Each path below is one point turned by a fixed rotation once a step. After each direction that follows a path, write how fast that rotation turns it, in deg/step (0 if it stays still).
Each turn is a multiple of 5 degrees from 10 to 175, or 0.
Rotation 1:
[-12  19 -11 -21 -15  21  -9 -19  -1  27  19   0  18 -28 -21  17   6 -31
  -5  21  -1  12  -7  20 -12  30   6  19   5  -8   7 -11  -3 -22   8]
[ -2  32 -14   5 -17  15   3  -1  19   2  10  -1  24 -15 -18  16  -9 -29
 -16   3   1  22 -20  39 -23  29   7  17   2  -7  17  -6  -2   4 -10]
[  7  29 -15  -3 -17   1 -12   6   5  32   2 -10  26 -18 -24   3   2 -30
 -10  28   3  13 -13  32 -14  12   7 -11   5  -8  14 -16   5 -26   0]
[  0  22 -10 -22 -20   4  28  -8  22  23  -1  12  25 -23 -32   5   9 -11
  -5   5 -11  10 -16  40 -17  16   5   5  -4  -8  17  -8  -2 -10  -4]
[  2  34 -19  -2 -16  13  13   3  12  15  13  18  17 -10 -27   2  23 -28
  -3  25   6  19 -16  12 -12  36  -3  -4  12  -7  -4 -23  10 -16   2]
[ 17  24 -14   3 -18   2   7   0  32  19  -3   6  15 -24 -13 -10  10 -13
   5   7  -3  34 -17  34 -21  21 -10  -8  15 -14  23 -18   0   6 -12]
[  5  14 -15 -12 -13   2   2 -16  12  30   1   0   8 -19 -28 -12  14 -17
  20  27 -11  19  -4  25 -23  24  -1  -6   8 -17 -13 -32  -6 -21  -1]
[ -8  19  -9  -9 -13  16  11 -26  16  18  18  10   3 -30 -15  -2  17 -18
  12   4 -18  27 -14  24 -24  29 -10  22  16  -7  13 -12   3   8  -7]
[  3  24 -23  16  -6  14 -14  -9  13  10  16 -16  10 -19 -14  -2   1 -25
   6  30  -9  21 -15  20 -29  35   8   4  12 -18  -9 -23   6   2  -6]
[ -4  15  -3 -13  -5   7 -18 -21  22  29   6 -17  19 -33 -14  -8   0 -14
   1  10 -20  21 -16  36 -24  11  13  10  16 -11  23  -9   4  -4  -8]
[-14  22  -9  -6  -4  14   1 -18  10   8  14   0  17 -17 -38  -1  -1 -24
   1  23 -19  -1 -17  35 -25  22  22  18   4  -3 -14 -19   9 -14  -4]
[  2  30 -11   1 -10  17  -5  -2  19  15  23   6  19 -31 -18   0   9 -22
 -11  19  -8   9 -27  24  -8  18  11  11  22   6  26  -6  25   3  -4]
[  1  -1   4   0  -3  -7   0  -2  -9   3  -4   0  -6   1  -7  -5  -2  -4
   6  -1  -4  -3   3  12  -4 -12  -5   2  -1   8  -1  -2   1  -5  -2]
100
[ -7   5   1   0   2   0  -2   2  -3   0   2  -8   9   3  -4   5  -4  -3
 -12  -1  -2  -7  -5   3  -1  -5  11   2  -4   1   4   7   7  -3   1]
40
[-11   0   7 -10   2   4   6  -7   0  -4   3  10   0   5  -5   2   4  -3
   0  -7  -1   1   2  -2   0   4   2   9   1   2  -6  -1  -2  -5   1]
110
